(in the rows, 128 means zero)
Each path below is one point turned by a fixed rotation once a step. After each direction that follows a path, write how fast that rotation turns it, in deg/step (0 if it stays still).
Each turn is a multiple of 5 degrees from 10 to 175, or 0.
Each row of a path follows its step; steps can be skipped.
Path 1:
step 0: [119 129 132 119 119 125 128 129 116 114 138 134 125 133 132 135 133 125
 129 128 127 122 142 134 119 126 145 129 135 125 135 119 118 135 127 128
 114 112 133 122 135 136 131 127 116 137 134 126 127 130 129 128 124 135
 126 118 135 120 123 120 132 134 121 122 126 124]
step 1: [138 122 129 130 126 126 130 130 131 115 124 127 108 131 125 131 134 115
 133 124 136 134 145 127 126 130 136 127 126 124 125 139 133 121 138 119
 127 132 131 113 128 134 124 126 133 124 133 136 123 145 119 140 122 137
 130 125 123 130 117 127 136 131 126 130 134 119]
step 2: [120 124 131 114 117 136 125 127 120 132 131 124 124 130 129 123 130 127
 122 118 131 132 139 115 121 126 138 113 134 130 128 115 116 138 129 122
 123 127 122 123 130 135 119 125 125 119 135 136 130 138 122 123 126 134
 127 127 136 117 120 126 126 137 114 113 128 134]
step 3: [140 129 135 129 126 116 119 129 127 122 125 133 111 124 127 121 117 131
 141 116 133 130 147 124 116 128 124 120 120 122 121 129 141 123 136 130
 127 125 127 112 124 129 115 130 118 127 130 135 128 131 138 132 122 135
 130 130 127 127 131 119 136 136 127 127 125 132]
step 5: [126 116 140 119 123 108 128 131 127 123 129 126 127 130 122 137 122 124
 126 138 135 136 141 120 117 133 126 124 119 123 125 121 124 121 136 132
 119 105 131 108 130 124 124 135 128 129 126 130 127 128 137 128 121 132
 128 125 128 126 131 125 126 129 131 131 121 126]
step 7: [124 120 128 113 124 123 135 117 129 119 138 128 116 140 131 137 125 134
 125 132 130 136 137 126 121 126 121 120 133 127 129 117 125 132 135 126
 129 117 142 114 131 129 124 129 119 132 132 123 141 133 132 128 133 130
 130 116 133 131 111 125 130 141 124 125 125 126]
step 8: [125 117 123 126 134 128 126 126 123 117 114 134 110 135 121 121 126 115
 142 115 129 130 143 138 124 125 132 133 115 133 130 133 124 127 136 123
 116 133 127 118 128 131 128 125 126 123 135 133 134 137 129 116 124 133
 130 115 126 129 132 137 129 135 123 122 132 128]
step 9: [123 128 125 111 116 131 122 124 131 116 138 128 131 139 135 129 134 124
 123 128 133 131 142 136 126 119 139 120 131 127 128 125 128 130 139 122
 137 116 122 123 120 131 114 128 121 128 132 130 130 136 141 122 127 131
 119 125 133 114 121 125 136 135 115 128 133 125]
step 10: [139 122 121 131 121 120 118 130 128 123 125 125 106 135 128 131 124 119
 137 114 136 133 140 119 128 127 140 131 131 127 123 136 123 125 142 131
 122 118 128 115 121 130 129 134 128 120 120 126 121 128 122 121 125 145
 130 128 126 124 132 130 128 132 128 123 119 133]
step 13: [120 122 132 123 115 135 140 124 122 120 122 127 111 134 119 133 143 121
 129 116 132 133 127 124 123 125 117 120 117 129 117 119 124 118 131 118
 119 125 114 120 132 125 123 124 128 126 135 124 133 132 135 120 120 124
 124 134 128 125 127 131 136 133 138 125 135 129]
step 14: [122 114 130 121 124 119 122 124 131 121 120 129 127 137 120 133 118 128
 123 126 113 142 142 118 135 132 124 128 128 118 133 115 122 122 134 129
 129 120 136 118 121 125 119 139 123 132 124 129 131 133 143 120 132 125
 128 123 124 123 126 122 129 139 118 120 134 128]
Speeds:
[130 129 127 129 128 131 127 128 127 129 128 128 129 129 127 128 128 127
 128 129 128 128 132 129 127 125 129 130 131 131 126 131 129 131 130 128
 128 129 125 129 128 129 125 129 127 129 128 130 127 129 128 131 127 131
 126 127 129 129 126 127 125 126 128 127 127 131]  45
[130 125 127 126 125 127 130 131 129 129 128 126 127 127 128 126 129 127
 128 131 128 131 127 124 130 126 130 129 130 127 128 128 125 127 128 129
 130 130 131 127 129 126 126 129 127 126 126 128 124 129 126 127 129 127
 128 130 129 125 127 127 127 127 129 129 130 129]  85
[129 128 130 126 129 130 127 129 128 127 130 129 130 132 129 129 125 129
 126 127 130 128 124 128 126 130 129 126 130 129 126 128 128 127 128 130
 126 127 130 127 128 126 128 129 130 129 125 127 128 129 126 126 130 129
 127 127 129 128 127 128 126 127 125 125 130 131]  145
[130 127 126 129 126 129 126 127 129 126 131 129 128 129 128 125 128 129
 129 126 129 127 129 129 128 129 131 127 126 127 130 131 126 132 127 126
 130 128 131 129 129 131 129 126 130 128 126 130 128 128 127 129 129 130
 128 127 128 126 127 131 131 129 126 129 128 127]  45
[128 125 131 127 128 129 131 129 129 128 127 126 127 128 129 128 130 126
 127 130 126 127 128 127 127 131 127 128 129 129 130 131 128 131 129 129
 127 125 129 129 129 128 133 127 129 130 131 127 127 129 125 130 127 130
 127 129 130 130 127 125 129 128 129 128 127 127]  65
